Some points, one per row:
array([ -47,   24,   12,  -60,  -17,   -8,  -42,   41,   -7,  -36, -127,   14,   14,  -15,  -34,
         37,    5,    7,   49,  -13,   21,   -5,   30,   12,  -19])
array([ 75,  -1, -74, 119,  27,  34,  34, -39,   6,  18,  40,   9, -38,   0,  -6, -14, -15,   7,
       -54,  29,  49,  24,  -5, -61, -21])
array([-36,   7,  -8,   0,   2, -47,  18,  -9,   8, -19,  70,   5,  33,  71,   7,  27,   7,   4,
       -60, -11,  -8, -11, -15,   1,  20])
array([ 83, -12, -83, 109,  36,  38,  -9, -66, -12,  81,  21,  13,  -5,  12, -36, -44,  -1, -33,
       -85, -17,  17,   1, -38, -65,  24])
array([-23,   5,  14, -62, -34,  20,   8,  24,  23, -20, -14, -21,  14, -19, -11, -15,  38, -13,
        34,  -7,   3,   1,  12,  39, -65])
array([-54, -42,  60, -45,  60, -13,  69,  22,   2, -43,  15,  22,  -6, -35,  -8,   4,  22,  27,
        32, -21,  31,  30, -24,  29, -18])
array([-127,   52,  105, -127,  -64,  -97,  -62,   78,  -29,  -62,   37,   13,  127,    8,  -24,
        -37,   35,   12,  109,  -39, -116,  -37,   14,   78,  -48])
array([ 73,  20, -70,  70, -42,  44,  13, -32,  36,  31, -12, -25, -11, -22, -12,  -1,  23,  -4,
        -1,  -6,  44,  -3,  -6, -18,   4])
array([-22,   9,  14, -12, -51,  -4,   8, -44, -30,   4,  14,   0,  -4,  -2,  12,   4,   9,  53,
       -12,  -3, -17,  44, -96,  16,  35])
array([-127,   22,  127, -127,  -40,  -69,  -61,  106,   35,  -58,   46,   27,   50,   -5,   46,
        -38,   14,   75,  109,  -16,  -77,  -14,  -23,   54,  -39])
array([ 63, -16, -47,  33, -22,  41,  -6, -25,  23,  51,   1,   2,  11, -18, -17, -14, -31, -19,
       -34,   8,  63,   3,  24, -32,  -7])
array([-55,  47,   8, -64, -20,  -3, -14,  52,  25,  29,  11,   4,   0, -13,   1, -25, -28,   3,
        11,  -9, -54,   7,   9,  -1,  21])
array([-81,  69, 127, -44, -48, -35, -19,  25,  31, -42,  82,  27,  13,  26, -32,  52,  12,  24,
       101,  31, -92,   2, -13,  38,   1])
array([-55,   4,  53, -63, -18, -69, -14,  49,   4, -10, -23,  18,  -4,   0,  16, -19, -11,  -6,
        11, -11, -10,  -5,  43,  18, -10])
Then 15 other points, each followed by its number:
array([ 62, -32, -87,  63,  34,   7,  -4,  34, -29,  48,   2, -11, -28, -47, -12,  47, -29,  -1,
       -14, -10,  85,  11,   4, -76,   5]) 0
array([ -2, -20,   2,  35,  25,  39,  17,  11, -11, -13, -19, -20,  17, -24, -24,  14,  36, -44,
        -1,   6, -35, -21,  -3, -38,  -3]) 1
array([-32,  14,  36, -36,  -6, -22, -16,   2, -12,   2,   1, -21,  12,  32, -14,  27,   6, -38,
        32, -32, -11, -14,  11,  14,  -1]) 2
array([ 59,   6, -42, -13,  23,  86, -12, -40, -10,  17,   0, -17, -47,   2, -22, -11, -19,   4,
       -18,  -2,  50,  10,   1,  -4, -30]) 3
array([ 12, -81, -65,  72,  44,  24,  20,  35,   6,   9, -17, -48, -32, -46,  20,  -8, -36,   3,
       -11,  16,  64, -14, -23, -18,   0]) 4
array([  4, -39,  20, -94, -22, -28,  42,  37,  85,  -4,  -7, -17,  15,   9, -12,  -9,  -2,  22,
        40, -23, -18, 105,  -4, -10,  -4]) 5
array([ 47,  10, -34,  40,   8, -27,  27, -10, -18,  19,   1,  15, -46, -14,  19, -12, -15, -13,
       -21,  35,  12,  12,  20, -12,  -1]) 6
array([-48,  20,  19, -55,  21, -25, -42, -11,  -8, -15,  -6, -14,   8, -21, -40, -34,   4,  15,
        33, -40,  35, -14,   4, -42, -18]) 7
array([ -2,   8,  12, -26,   1, -21,  -1,  36,   5, -82, -15,   7,  13, -24, -18,  16,  53,  28,
        35, -25,  -7,  -6,  22,  18,   6]) 8
array([ 31, -15, -28,  35,  45,  25,  -7,  18, -11,  30, -61, -27, -48,   9, -22,  38, -25, -22,
        -1, -18,  73,   7,  32,  -8,   9]) 9
array([ 22,  -2,  -6,  17, -29,  14,   2,  -8, -19,   1,  -6,  -3,   9,   6,  -4,  30,   9,   4,
        -3,  37,   2, -47, -14,  10, -21]) 10
array([  5,  15,  -4,  14, -35,  -7, -30,   6, -72, -39,  24, -15, -15, -33,  -6, -26,  -6,  -4,
        21, -15, -49,   7,  26,  26,  23]) 11
array([ 113,  -66, -127,   85,   60,   79,   20,  -60,   -1,   50,   16,    6,  -45,  -45,   27,
         19,  -95,  -37,  -94,    9,   41,   25,   -9,  -32,  -16]) 12
array([ 39, -43,   6,   6, -10,  -8,   4, -32,  -5,  -5, -14, -22,  21, -15,   4, -19,  -7,  11,
        -7,  -4,  -1, -23, -23, -14,   9]) 13
array([ 61, -44, -60,  55,  35,  28,  33,   2,  24,  -5, -91,  -5, -16,  -5,  -5,  18,   2, -55,
       -16,  10,  30,  -9,  55,  30,   2]) 14
Which three of these numbered points are nearest to each point below, looking only along the 2 directions in which the first points spread most? Their numbers follow each, nearest first.
array([ 98, -42,  -3, -47,  -1,  19,  72,  22,  29,  -2,   1, -47,  12, -26, -39,  -8,  -6,   4,
       -19, -66,  77,  25,  -9,  -6, -26]) > 9 3 4
array([ 10, -37,  -7,  46, -86,   8,  -7, -24, -25,  24,  32,   2,  32,  -8,  87,  48,  41,  -4,
       -20,  10,  -9, -47, -20,  36,  34]) > 10 13 11
array([ -3, -12, -14,  17,  29,  26,   0,  -6, -16,  24,  -2,  12, -34,  -6,  53,   5,   3,   2,
         9,  24,  -3, -18, -12, -10,  22]) > 13 10 1
array([-24, -10,   7, -15,  10,   4,  10,  27,  22, -13, -18, -28,  23,   6,   7, -10,  -4,  -7,
       -31,   2,   4,  34,  31,   1, -20]) > 7 1 10
array([ 127,  -56, -105,  127,   32,   54,   58, -104,    4,    5,  -13,   27,  -54,  -66,   -7,
         28,  -75,   -4, -106,   19,   35,   25,   25,  -68,   -4]) > 12 0 4
array([ 14,   1,   5,  23, -13,   4,  18, -10, -28,  51,  -8,   3, -18,  21, -29, -23, -24,  -9,
        20,  10,   1, -21,  55, -15,   7]) > 1 13 10
array([-33, -12,  33, -75,   2, -25,  63,   9,   2, -21,  -8, -10,  -9,  -8,  -3,  13,  -3, -20,
        24, -19, -50, -11,  19,  17, -23]) > 5 8 2
array([ 127,  -45, -127,  127,   58,  108,   40,  -32,    9,   31,   12,   -6,  -68,   -7,    1,
         16,  -57,  -43, -127,    5,   61,    1, -105,  -51,   28]) > 12 0 4
